Each row has a name. Each question is about the rows just above it. Places in a row count from 1.

[ 0  6 -1 -3  1 -1  4 -1  2 -3 -1 -1] -> P
[ -5 -17  -1  19  -7  -6 -18   3   4   5   1   2] -> T
[  2  -1 -12  -3  -4  15   7   2   6  -7   2  11] -> U
[ 11   5   5 -24   5  -6  -1 -10 -11  21  28  -3] -> V
[  5  16   0 -19   7   8  18  -3  -4  -5   0   0] -> E
[  5 -25   9   3  -5 -22 -35  -7 -10  38  36  -5] -> F
[ 20  -6 -31 -28 -12  15  -1  -9  12  20  56  26] -> B
[-16  -5  34  23  12   8   3  10 -26 -19 -54 -19] -> Z
[  0  19   2  -8   6 -10  11  -2   3  -6  -7  -8] -> L
[-16  -4  34  17   7   1   3   7 -11 -15 -37 -12] -> S
Give the next 2 entries after [  5  16   0 -19   7   8  18  -3  -4]. => [-5  0]
Where does [-1  6 -1 -3  1 -1  4 -1  2 -3 -1 -1] differ from P, and what was there? => 1, [0]
One entry of Z was changed: [-16  -5  34  23  12   7   3  10 -26 -19 -54 -19]. Where, and from what? => 6, [8]
After [-16  -5  34], its row goes on with => [ 23  12   8   3  10 -26 -19 -54 -19]
Is [12  8  3] printed in one of the named rows, side by side and in this order? => yes
Give the next 2 entries after [ -1 -12  -3]. => [-4 15]

[-43  12  31  41  -9] -> deg
[ 33  32  43  30 -52] -> veka
[ 38   1   5 -61 -37] -> kemi
[ 24  18  36 -13  -2] -> ninar
[ 32  33 -34 -10 -20] -> Pegos
[-50 -16 -27   1  53] -> Nikan
[ 10  11 -41  13 -26] -> Zar
[ 10  28  32  -2 -60] -> fusu
[ -2 -44 -47  21  56] -> vik
[ 39   6  -9  62 -49] -> tiso
[  2 -58  33  53  59] -> lil
[ 28 -38 -29 -56   3] -> Kur
Changed ninar: [ 25  18  36 -13  -2]. Place and old value: => 1, [24]
Changed Kur: [ 27 -38 -29 -56   3]. Place and old value: => 1, [28]
Table of tags by key:
[33] -> j_9
[13] -> j_674
[31] -> j_348
[32] -> j_363
[34] -> j_394
[41] -> j_302
[12] -> j_669
[42] -> j_895
Join deg by its entry at place 2: => j_669
After [-27   1], its row goes on with => [53]
The next 2 entries after [33 32]: => [43 30]

[  0  43  12 -25 -19] -> tudil
[ -1  54  15 -34  22] -> Fufo
[  3 -52 -14  33 -21] -> Tasak
[  3 -46 -11  32 -22] -> dab
[  2 -52 -14  33 -21] -> Naman
[ -2  50  13 -32  21] -> Lar
[  0  43  12 -25  15] -> ril
[ -1  46  12 -30  19] -> sim
[  2  43  12  32 -21] -> rega
Whose row is [  0  43  12 -25  15]? => ril
key -> tag
[-1] -> j_633
[0] -> j_532
[-2] -> j_585
[19] -> j_640
[12] -> j_723
Look up the entry of sim at place 1 in the table: => j_633
One entry of Tasak was changed: [  3 -52 -14  33 -20]. Where, and from what? => 5, [-21]
After [-1 46 12], its row goes on with => [-30  19]
Whose row is [  2 -52 -14  33 -21]? => Naman
Where do [  2  43  12  32 -21] appear? => rega
Where do [  3 -52 -14  33 -21] appear? => Tasak

